The rows of M fall into 3 groups, and each row is roughly a mix of its group's hidden directions.
M:
[[ 14   7  13   2  -5   3  -8  25  13  -1]
 [ -2  16  11   3  -4   7   9  25   2  10]
 [  7   7  17   9  -7   0  -7  22   9  13]
 [ -6   4  -6 -16   1   4  -1 -22  -7 -20]
 [ -3  21  -2 -22   6 -11  -5   5  -2 -11]
 [ -4  15  17  -7   6  -5   7  11  13  17]
 [-15  12   7  -7   6  -7  14  -4  15  18]
 [ -4   2  -8   7 -12  -1   2 -14 -17 -22]
 [ 11  -1   8  -8  20   1  12   6  -3  22]
 [  0   2  -1  -1  20   9  14  -3 -13  21]
 [  0 -16   9  24  11   4   8   9   2  10]
 [ 16 -12 -10  13   3  21  -4  13  -4  -1]
 [ -8 -13   4   9   3   0  19 -22   3  10]
 [-13  -3 -19  -6   3   3   7 -22  -8  -9]
 [ 14 -24  -3  19  -2   9   5   1  -4   6]
 [ -9 -14   5  -3 -17 -14 -11 -15   0 -11]
 [ -6 -12 -18  -4   0  -1 -11 -22 -12  -3]
 [ -2 -17  -6  22   4  -4   6 -17 -11   3]
 [  0 -23  -6  15   1  -4   0 -19 -10   4]
 [  8  10  13   0   6   4   2  26   7  13]
 [  9 -12 -12  -2   3  22  10  14   5   9]
 [ -8 -16 -11   3   5   2  15 -24  -6  -2]
 [  1  17  18  -4   0  -6   3  21  10   8]
 [ -8  14   2  -3   7   9  27   3 -10   3]
 [ -2  10  -9 -20  -8 -14 -19  -3   7  -4]
 [-14 -10 -15  -2   0  -8  -4 -25  -7  -5]
 [  8   5  -7  -9  16  11  -3  23  -2  12]
 [-11 -11  -5   9   1  -3  21 -20  -4  -7]
 [  4  13  -3 -13   1  12   3 -10  -5 -25]
 [-10 -23   2   3   6  18  13  -8  -4   3]
 [ -3  24   1 -16  -5  -1   1  -1   2 -20]
 [  0  16  16  -2  15  -7  -8  11   1  17]
 [ -7  21  11  -6  -7 -10 -11   8  15   9]
 [ -2   2   9   7  10   1  26  -7   5  18]
 [ -3  23   2 -15  -3   2  -4  10  10 -17]
 [  2  -9 -16 -12 -10   1  -6 -15 -16 -12]
 [ -8  11  -5 -22  -4  -8 -14   1  17  -4]
 [  5  17  -1  -8  -6   8   1  22  14 -12]
 [  5  14  20  -4  -9 -12 -11  16   2  -3]
 [  5 -18 -18   3   2   8  -6 -12 -16  -9]
 [  8 -23  -1  19   6   8   6  -6  -8  10]
 [ -3  10   8  -3  20  -7  -5  20  10  12]
 [  0  25  12  -4  14   7   7  15   2   1]
 [  5  19   5  -4 -16   7 -14  18   3   1]
 [-11   6  -9 -10  -8  -6  13 -19  -4 -17]
 [  2 -21  -8   8 -12   8   8 -18  -9  -6]
 [  6 -21 -14  -4 -11   6 -11 -15  -9  -4]
 [ -1  -1  10  15   5  -6  15 -15  11 -18]
 [  3   0  -7  -3 -14   1 -28   5   0 -13]
 [ -5 -19 -14   5  -2  -2  -1 -18 -17  -6]
 [ 11   5  21  16  15  -5  -1  -1 -10  10]
 [ -8   7  -3   4 -13  -5 -14   2   4 -27]
 [  5 -12  -2   2  -8   3 -28   6  15  -2]
 [-10  -4  -7   4  11  10  17 -20 -13  -5]
 [  3  11  -5  -7   2  -7 -27  10  -7 -12]
 [  7 -18  -2   6  -9   9  18 -16 -12  -5]
 [ -6   4 -11  -6  -8  -6   4 -22 -10 -20]
 [  6  -8   9  24  -7   8  16  -4  -7 -10]
 [ -7  -5  -4  -9   5  -8 -16  -7  26   5]
 [  9   9   1 -20 -19   5 -13   5  11  -6]
 [ 10   2  19   9  -2  -2  -3  23   8  10]
 [ 12   0  15  12   6   6   4  21   4  15]
 [-16   3 -11   4 -10  -8 -13  -4  -2 -23]
 [  6 -23  -2  17  -2  -1  -1   4   0  19]
 [  0  -6  -3   5 -16  -4 -14 -19  -4 -19]
 [-11 -14   4   4   6  -7  10 -17  -5  21]
 [  2 -23   0  16  -2   3  14 -11 -12  -2]
 [  3  12  13   5  16   0  16  15  -3  14]
 [ -3   3  -8 -21   6 -10 -20  -7 -14  -2]
 [  3  -1  -4  12 -19  -3 -25  10  -5  -4]
 [ -6 -12  -7   3   7   6  16 -27   2   0]
 [  0 -19  -7  16  -6   7   9 -20  -4  -9]
 [  0   1  -9   2 -11  -3  -7 -31   6  -6]
 [  1 -12  12   8 -20 -15   1 -12  -8  -8]
 [  8   3  10  10  19   8   8   8  -7  20]
 [  7  -4  15  16   0   7  11  17   6  15]
 [  7 -26  -5   9  -5   4  -2 -18  -7  -7]
 [  5  -2  12  16  16   3  10   3 -10  19]
 [ -8  18  -1  -6   2   7  27   6  -7   2]
 [-12  16 -10 -25  -3   5   8   0   1  -7]
 [-11  -6  -5  11   0 -17  -5 -24  -9  -5]
 [  8 -15   4  26   8   6   3   0 -11   7]
 [ -2  16   5 -10  -5  -9 -24  13   3   9]
 [ 13 -14   3  24   5   7  -9   2  -9   9]
 [-11  -8 -10  -1   0  -2  -1 -32   1   0]
 [  7 -10  -6  -2 -20   6 -18 -13  10  -6]
 [ -4 -13 -18   0  -1   1  -2 -19 -14 -14]
 [  4   9  14  -1   7   3   6  22   9  18]
 [-21  -2 -11  11 -15  -1   9 -11  -6 -12]
 [  5  23  11   1   8   7   2  18   8 -10]
 [  4  -7  19  13  -7 -10   4  19 -10   7]
 [ -2 -11 -11   7 -18   5   3 -21  -9 -11]
 [  0  19  17   9  11  -5  17   7   7  -1]
 [ 12   1  18   6   6   8   6  23   5   7]
 [  2  19  14   1  -7  -3   5  21  13  -6]
 [  4   2   7   7  -7  -3 -18  24  -4  15]
 [  6  -6 -17   3  -4   9   4   0  -9 -27]
 [  0  23  14  -7   2  -5  -3  20   8   3]]
Here is one row from each group, named. Which group is each of the other rows in?
[ -4   7 -13 -20   8  -1  -2 -19   0 -14]	A
[  6  -7 -12 -15   0  -6 -11 -13 -13 -19]	Y
[  0  -6  21  -3 -10 -14 -18   8   7   9]	G

[  2  -6 -19  -4   0   9 -20 -19  -2  -5]	A
[ 3 15  3 -9 -1  4 -3 26 15  3]	G
[ -4  -3  -1 -13 -18 -12 -16 -10   5 -16]	G
[-11  -9  13  15  -2  11  22   9   1  -1]	G
[  1  -4 -14  15  10  -2  12 -17 -16   7]	G
[ -1  16  -1 -10  -8  -8 -26   9   3  -2]	A
[-2 -2 16  2  6 -4 -2  2  5 31]	A
[-13  13  -3   8 -25   3  -7   5   5 -12]	Y
[  4   9   0 -28   2  -1 -10  16   5   4]	Y
